Each named turn below is shown by a few rows before and after it. Which turns, in which order, take the first row of each later pair to the second? The first pair is answered.
K_2:
[-10   8  11  14   5   1  10 -11   5 -11   1 -13 -14   2  -6 -14   3  -3
   4  -3   5  -6 -10  -9 -13   3   7  -6 -10  -9   4   9  -1  -3 -12  -8
   1   7   0  -1   1  -4  18  -6   2  -2 -17 -11]  ->  [-10   2   4  12   1   3  10  -7   9  -7  -5 -12 -12   1  -6 -11  11   0
   6  -2   2  -5  -6  -4  -5   1   6  -4 -10  -9   8   9  -1   2 -16 -11
  -1  12   0   3   2  -5  21  -7   8  -9 -16 -15]
[ -1  -8  23  -7 -13   1 -19  -6   4  -4   5  10 -11  -8  -1 -13 -16   0
   9   7 -11   0  -1 -10 -29  13  18  -8  12  -6  -6 -11  -8   1  31   4
  -1 -16   7 -13  -7   5   9  -1  -4  14  10 -11]  ->  [ -2 -22   8  -6 -18   6 -18   7  16   2   0  14 -10 -13   1 -11  -5   3
  16   8 -13   3  11   4 -22  16  22   3   7   3   0  -2 -17   8  15  -5
   4  -1  17 -11  -3   9  18   1   5  -2  14 -19]
[ 5 -6 -4 -3  1  4 -4 -2  2  1  4  5  2 -4 -5  3  5 -2  1 -2 -4  5 -1  2
  5  2  1  1  6 -6 -2 -2 -3  1  8 -6  7 -3  2 -2 -2  1 -1  1 -1  2 12  1]  ->  [ 2 -5 -3 -2 -3  2 -4 -4  0 -1  4  4  1 -5 -3  1  3 -4 -1 -1 -6  4 -2  2
  5  0  1 -5  3 -5 -1 -2 -3  1 13 -3  5 -4  2  0 -2  1 -2  1 -3  9 10  1]
[  4   4   5  -5  -8  -1   3   8   1   0   2  -4  -4  -3   2   2  -9  -3
  -2   2   4  -7   3  -4 -12  -1   2  -1   1   4  -4   3  -3  -3  -5   6
  -3   1   3  -4  -4   3  -1  -3 -12  -5   9  -2]  ->  [  5  -1  -1  -2  -4   1   3  13   5   3  -1   0  -1  -2   1   2   0   1
  -2   2   4  -4   9   1  -5   1   0   1   4   4  -3  10  -5   1 -10   2
  -3   7   4  -3  -4   5  -2  -2  -8 -10   5  -1]
K_330:
[ 13  14   1  11  11   4   9  -1  -5  -3  -4  -6  -2   6  -4 -10  -2  -7
   0  -1   6   7 -19  -7  10  -6  -3  -4  -5  -8   9   4  20  -1 -10   0
   0   1  -4   7   7  -1   5   7  -1  -6 -12  -3]  ->  [ 17  11   3   4  13  -1  11  11  -8  -2  -2  -3  -4   8  -8  -3  -3 -10
  -4   0   0  18 -13 -10   8  -7  -2   1   5  -5   4   8  18   6 -14   0
   2  -9 -10   5   5   0   4   7  -6  -5   4  -6]
[  0 -19   2   1  -5  -4  -4  -9   8  14   6   7   5 -11  -9  -3   7   2
  -7   2  -6  12   1   3  -3  10  11  10  -8  -9  15  11 -15  11  22   1
  19  -6   9 -11   4   3   2  17  18  14   7  -1]  ->  [  2 -20  -5  -5  -2  -7  -4   7  13  18   4   8  10 -10  -7  -3   4   1
 -11  -4  -4  13  17   4  -3   8   7  18  -2  -3   5  17 -19   7  14  -3
  15  -4   5 -18  -2   5  -6  17   8   6  22   3]
[ -1   2  10   3  22 -19  -7  -4 -10  -9  -2  17  -7  -1 -10  18   3  -7
  -9  -1  -9  15   0  -7  20  -7  -2  -8  11  -5   6   4   3  11   6  -7
  10 -22 -10   8  -4   4  -3   2   1  21  29   6]  ->  [ -7   3 -12   3  27 -10 -10   4   5  -4  -9  12   5   1   6   4   1  -2
  -9 -15   4  -3  24  -3  21 -13 -17   6  13  11 -13   6  -4  -8  -8 -15
  -2   2 -10   9 -11   8 -19   5  -3  -4  25  24]
K_928:
[-10  17  -4  -6  -3  13  -1  -2 -10   2  -6  -7   3   8  -2  -4  -9   0
  -1  -2   6 -13  11 -11  -3  -8   0   9  -6  -8  -6   3 -12  -7  -3   8
  -6  19   0  -1 -16  -3  -6   1  -7  -5   6  -2]  ->  [-10  12  -8  -5  -4  15  -4   2  -6   5 -10  -8   3   6  -1   1  -5   1
  -3   0   4  -7  15  -8  -3  -8  -1  10  -2  -7  -4   6 -13  -6  -7   5
  -5  21  -2  -1 -15   0  -6   1  -3  -8   7  -3]
[-11 -11 -13   3  10   6  -6  -3  10   9  -5   1   6  -2   4  -1   8   2
  -2  -7  -3  -2  10   6   5  -1  -5   9   6  -2  -3  10  -4   0  -3 -10
   1   3  -3   8   0   8  -7   5   5  -8  -1  12]  ->  [ -7  -2  -2  -6  16  -2  -3  -3  -3   8  -3   5   4  -3  -3   4  -2   2
  -7  -6  -4   6   2  -2   5  -5  -9   3  17  -5  -6   7  -4   4   3  -5
   3 -13 -10  10  -3   6 -10   1  -4   6  13  13]
[ -6  -1 -13  11   0   1  -8 -12   9   6   0  -3   4   6   4  -8   6   3
  11  -5   2  -7  -3  12  10  -4  -8   4 -14 -14   8  -3   9  -4   1  -2
  -2   5   2  14   6   5   0   6  15  -6 -26  15]  ->  [ -9  -9 -16   1   8  -2  -9  -2   9   9  -4   5   6   3  -1   4  10   0
   4  -8  -2   6   4  14  23  -5 -10   8   7 -12   2   6   3  -1  -3  -6
   2  -3  -1  15   6  12  -3  10  14  -7  -9  19]
[  6 -14  -4  -6 -12  -4  -2  12   2  10  -4   2  -2 -16  -6  14   8  -8
 -11   3  -9  14   7  11   3  14  12  11   4   0   9  11  -6  16   4   2
   5  -2  11  -2   0   4   9  -2   0   4  19 -19]  ->  [ 10   0  14  -7 -12  -9   3   3 -10   2   1   1  -6 -13  -8  13  -1  -5
 -11   6  -8  11   0  -1  -6  13  13  -1   2  -4   4   2  -1  17  12  10
  -1 -12   8  -2  -3   2   5  -6  -9  17  18 -16]
Now pairs of rows:
Each pair is 2 to 3 turns apart.
[-14 -12 -24  -1  -7  25   2  -8  16  10   4  -4  -3  -5   1 -11   5  -6
  21  -5  -7  -3  13   3  -4  -2 -14   0   6   5  -7   4  -4  -2   2 -20
 -10  12  16  -4   2  18  -5   8  20 -29  -7  13]  ->  [  3   3  13  -9 -10   6   8 -12 -13  -3  13  -1 -16  -3 -19   9   0 -13
  13  11 -19  11 -14 -15 -14   2   3 -19   6  -5   3  -2   2  13  21  -3
  -1 -25  12  -8   1  10   6  -3   7   6  11  -9]
K_330 then K_330 then K_928
[  1 -19  -6   4   3  10   5  -2   7  -6  -1  -2   9  -6  22 -10   0   5
  11 -14  -3  -4   2  13   2   0  -3  -3 -18  10  -4  -1 -17  -4   1 -10
  -5  10  23   4  -4  -3  11   4  20 -16 -13  -2]  ->  [  7 -23  -4 -12   3   5   8  15   5  -3  -2   7   7 -11  10   8   3  -1
   5 -11 -11  16  12  14   8   1   3   3   1  11  -7   7 -20   6   2 -10
   7  -8  19   4  -4   0  12  -1  14 -11  13  -9]
K_330 then K_928 then K_330
[  8   8  19   7  13  17   5   5  -4   4   8  -6 -12   4  16 -21 -16   8
   5  -1   6 -29 -15 -10 -13  16  12   0  -4   3  -9 -12  19 -14  -5   3
 -12   8  12  -4  -5 -14 -14  -1 -20  -5 -14  -2]  ->  [ 21 -15  26  -6   6   5   6  23  -4   9   7   5 -19  -7  -3   4  -2   4
   4  12 -17   7 -17   0   2  24  25   2  15   5   8   1  14  13  -5  -3
   4 -13  14 -10   0  -8   2  -8 -13   4  11 -20]
K_928 then K_330 then K_330
[-10 -13   1   9  -3   9  -5 -24  11  -9  11   2 -16  -2   2 -13   6   3
   9   6 -12 -24  -5   1 -26   6  -4  -4 -29  -6  10 -16 -10  10  18  -8
  10   7  20  -1   0   1   6   5   9   4 -20  -3]  ->  [-12 -12 -11   9   1  15  -9  -9  17  -7   1  -2  -9  -5   8 -22   0   2
   3  -2  -1 -30  10   6 -24   3 -13   8 -21   5  -8 -12 -14   1   5 -12
   3  19  19  -3  -5   4  -5   8   5  -8 -12   5]
K_330 then K_330 then K_330
[ -3  21 -18  -5   7  -4   0  16  -5   3  -4  -3  11  -1  -1  10  -1  -7
  -7 -13   5  20   7  -3   2 -14  -3  14  17   4 -23  -9  -8  -5  -3 -15
  -2 -12 -21 -11   7   3 -17  -1  -5 -10  18   4]  ->  [ -8  13 -16  17  -2   0  -2 -22   3  -1   3  -4   6   6   2   0  16  -1
  12  -4   4   7 -19  -1   5  -8   6   3 -18 -14   8 -16   7  -2   8  -9
   8  -2  -5  -1  16  -5   5   7  25  -2 -27  -1]
K_330 then K_330 then K_928
